(in the rows, 128 means zero)
Which row each row swaps with, under one turn or mirror:
The rows were stretched afterwards, more along some directions than others.
mes: [131 118 142 148 148 158 118 127 129 138 107  96 131  96 124 110 108 138
  92]
nep: [120 102 153 137 152 126 115 127 149 129 118 130 122  98 120 110 108 115
 130]
kida: [ 89 101 133 178 153 154 132 136 157 114 140  88 117 104 111 133  92 143
 140]
punu: [107 100 153 162 162 124 119 127 142 122 143 120 128  80 109 106 137 133
 149]
kap: [127 123 116 139 136 124 112 130 122 136 130 113 146 117 139 109 120 138
 111]
Vuzor: [ 79  80 158 144 153 139  96 118 145 105 145 120 118 114 115 109 130 154
 135]
Ruk: [ 92  90 139 155 137 128  90 114 155 112 160 140 131 129 131 136 114 147
 150]
Fizir: [115  95 125 159 142 121 154 133 150 116 134 117 113 111 104 118 111 122
 143]
gadu: [104  84 132 130 153 104 125 128 153  96 143 107 117 112 104  93 102 123
 137]
zimot: [130  98 131 156 141  92 111 118 121 124 136 121 106 108 135 122 117 136
 136]
kevoz: [105  84 147 169 183 131 125  94 141 100 132 100  94  93  99 119 122 132
 153]
zub: [ 76 101 118 162 162 129 125 131 141 105 152 109  96 113 117 107 140 138
 139]
niv: [ 94 122 137 155 155 137 144 142 124 133 137 122 118 104 109 108 120 127
 135]
nofiv: [ 92 108 112 145 143 141 117 132 142 107 134 108 106 129 129 131 127 152
 148]
Peg: [ 86  75 148 158 173 111 105 127 156  99 139 101  99 129 109 126 116 115
 133]
seg: [ 80  93 163 149 166 115 128 131 144  99 136  94 118 115 103 107 140 114
 145]
guteb: [114  94 152 136 151 122 145 119 137 121 136 134 123 103 104 111 123 107
 140]
genib: [ 99 105 133 145 139 131  81 141 142  98 160 116 146 137 141 140 115 136
 130]
vulo: [101  89 152 165 172 121 149 129 135 111 145 132 106 100  99  96 117 103
 142]
Vuta: [129 109 152 151 148 124 133 112 133 136 133 124 102 111 111 123 157 120
 142]
doga: [113  99 141 137 141 149 122 114 166 107 149 113 109 133 128 143 110 132
 145]
finos: [ 95 100 123 131 132 127  91 118 165  96 169 101 135 135 146 134 139 120
 162]
rubat: [131 105 141 163 148 156 107 113 133 115 115 131 113 100 113 108 104 143
 132]
dufot: [104  86 148 167 164 122 101 122 147  95 139 118 108 105  88 128 120 143
 152]
dogot: [127  91 134 162 166 147 128 112 138 122 133 106 127 101 142 116 106 135
 123]
Vof: [125 101 122 178 153 140 124 133 123 131 117 125 115 110 115 116  91 148
 115]
rige: [ 99 107 149 146 159 142 102 124 136 117 150 136 130 121 117 132 139 136
 144]
ladi: [114 103 127 141 156 105 121 133 122 122 121  97 125  99 101 100 133 116
 135]
zodid: [ 86  75 122 164 172 104 119 142 137  98 154  83 110 105 109 105 117 116
 115]
gef: [119 126 138 138 142 131 115 117 132 105 126 109 108  96 117 111 121 123
 132]
mudig: [118  96 137 145 142 131  93 106 155 100 145 114 142 115 126 147 116 135
 134]
nabi: [ 88  93 152 144 167 118 126  86 143 107 144 113  96 100 109 132 119 142
 151]
Fita: [116 100 147 136 173 116 147 110 131 126 120  91 113 101  94  99 132 115
 108]
tanes: [128 114 128 113 129 111 110 112 145 118 147 100 133 146 124 139 144 117
 145]
sifi: [ 96 105 122 164 155 136 139 136 140 111 141 134 124 108 110  94 127 132
 149]
Leseg: [109  86 138 137 144  95 123 112 133 125 139  98 117 138  99 122 112 134
 147]
mimir: [107 123 133 131 148 127 136 131 163 119 155 109 141 125 135 138 138 120
 153]
vip: [102  90 134 135 153 113 123 115 154 122 158  90 136 132 119 144 127 127
 150]
Vezus: [105  92 123 165 154 147 113 151 162 126 142 107 134 109 130 125  92 152
 122]
Vaga: [128  97 149 147 148 124 132 104 132 145 137 142 121 113 123 105 150 114
 150]
kamo: [114 107 143 133 131 128 104 123 134 132 128 103 120 132 128 126 162 119
 134]
Kidoz: [111 118 111 129 134 124 106 133 143 106 158 113 147 135 139 150 128 127
 131]
gav: [107 101 130 139 155 142 116 128 147 121 118  91 131 107 113  93 122 108
 125]
tego: [ 97  97 123 161 137 119 110 131 143 111 135  87 105 125 124 140  96 157
 144]
dak: [114 115 118 150 155 125 113 109 119 119 131  89 123 115 113 110 149 113
 151]
mesos: [114 119 130 164 134 136 130 110 145 122 150 118 108 121 128 140 113 142
 154]
lud: [ 88  63 153 144 157 114  98 136 143  92 158  96 135 122 109 113 138 131
 132]
nufe: [ 99  98 142 120 137  86 117 117 156 112 160 103 127 142 107 129 154 120
 163]
kuza: [131 117 137 126 143 126 135 112 129 132 116  97 122 104 109  99 126  99
 129]
Lafi: [117 108 152 172 151 131 125 101 124 129 142 132 122 106 118 131 138 135
 155]

zimot is swapped with dogot
lud is swapped with zodid
rubat is swapped with mesos
dufot is swapped with kida

Which row each row swaps with, under one turn or mirror:
The rows were stretched afterwards, more along some directions than others.
lusug: [148 139 115 139 158 135 156 164 170 112 131 202 132 115 112 142  94]
tase: [124 142 157 128 146 138 139 131 186 131  69 199 143 107  86 132  88]
dur: [117 122 126 122 114 153 114 150 157 158 147 179 134  81  82 105 121]
segiv: [163 119 108 134 117 145 136 144 173 137 157 152 129 132 116  86 137]
sor: [105 100 127 147 111 154 134 106 157 129  89 122 147  96 114 118 112]
gako: [141 127 151 131 127 143 134  97 146 158 119 126 120 147 127  82 152]
vasa: [110 154 107 157 163 181 134 142 194 124 119 185 155  97 123 134 104]
kibu: [115 108 124 154 136 150 116 142 120 117 135 155 155 106 131 137  82]
resi: [145 138 127 151 153 187 132 109 179 140  95 194 127 128 135 130  75]
lese: [154 120 133 158 108 161 130 160 170 115 165 165 161 102 140 116 120]
nilom: [104 139 144 144 122 159 136 115 169 118  67 162 119 114 118  99 110]
rifon: [136 127 120 130 135 121 159 113 132 123  90 156 132 130 111 119 157]
vame: [164 134 108 117 126 158 117 143 179 137 130 162 143 105 129 104 166]
redez: [127 143 134 180 109 169 133 119 158 129 128 125 159 107 141  96 114]
naluf: [144  82 124 153 111 142 116 123 137 142 125 157 127 121 107  89  98]
guges: [113 134 118 151  87 156 136 114 168 139 127 174 136  91 112  66  97]
sez: [118 178 103 146 168 173 176 117 183 109 120 183 126 124 128 131 103]
voduz: [102 113 136 163 126 143 137 120 179 148 150 120 148  92 109 113 122]
suzoz: [140 109  93 143 121 163 163 132 167  98 113 185 109 118 141 124 153]
zomit: [129 121 121 173  95 156 105 135 166 155 171 161 172  81 106  93 118]
Rabo: [134 166 129 133 162 158 116 127 156 141 115 143 120 143 115 102  88]
dukir: [116 134 121 128 116 182 135 130 132 136  93 161 132  96 118 115  91]
Visot: [110 138 103 140 154 172 157 133 112  95 131 180 111 125 156 127  94]
dutef: [118 164 102 117 158 160 162 123 126 107 154 148  90 138 143 125 126]
banad: [141  98 122 141  96 139 126 117 163 131 130 173 173 114  86  83 105]
Luzut: [151 116 122 157 136 134 132 144 188 133 117 211 149  89 134 109 124]
bebo: [127 125 143 136 172 152 133 121 179 147 138 136  94 133 100 127  99]
deruv: [100 122 117 164 109 161 163 111 188 139 135 165 126  88 122  77 122]
Romi: [122 139 146 141 122 111 154 124 146 134 108 133 142 126  91  81 128]
Lur: [169 123 114 135 118 145 143 141 183 132 136 161 127 133 122  88 132]
Tino: [118 143 148 151 108 177 146 140 129 107 146 114 152 122 129 123  95]
Remar: [131 136 103 123 152 195 112 120 142 121 115 177 113 136 105 107  86]
gil: [112 111 131 120 158 135  99 133 162 140 125 159 135  95 105 144 117]
nuped: [115 139 133 112 141 151 114 134 170 175 133 162 118  86  93 108 137]
Limek: [142 169 129 128 170 146 119 124 155 141 110 145 112 149 124 104 106]
zubat: [147 139 109 137 166 137 153 158 166 109 127 209 135 118 106 147  92]
redud: [125 145 138 144 131 108 150 127 143 138 113 135 134 126 102  86 131]
lom: [133  86 117 145  73 174 148 119 166 113 119 158 130 107 123  83 151]
tela: [136 138 111 156 133 150 160 114 158 158 151 183 101 123 102  78 131]
Forek: [133 145 147 138 130 171 168 139 131 115 117 188 103 142 114 101  67]
niz: [134 103 122 131  89 181 139 113 187 137 130 143 123 119  86  59 130]
zav: [106 141 125 144 149 192 124 107 165 119  87 172 113 115 122 125  94]
Pimik: [129 131 124 136  94 134 148 130 125 110 123 169 156 124 124  69 130]
ziva: [136 158 138 129 123 181 118 127 182 131  75 147 150 105 126 100 106]
zag: [ 99 145 125 133 119 180 142 124 128 135 105 140 126 103 103 116  96]
votur: [129 123 125 145 160 167 152 116 122 122  96 164 142 128 111 124  87]
Fizim: [130 146 136 150 149 154 177 120 156 105  88 139 124 128 155 121 124]
Zimud: [134 103 151 141 136 147 136 132 193 157 125 189 155  94  73  97 101]
Burar: [120 116 120 148  90 162 152 144 133 102 115 138 172 115 136  87 139]
zuzu: [116 158 133 121 175 151 140 101 144 122 119 131 130 151  98 128 100]

dutef is swapped with guges
Luzut is swapped with Fizim
zav is swapped with lom
dukir is swapped with nuped

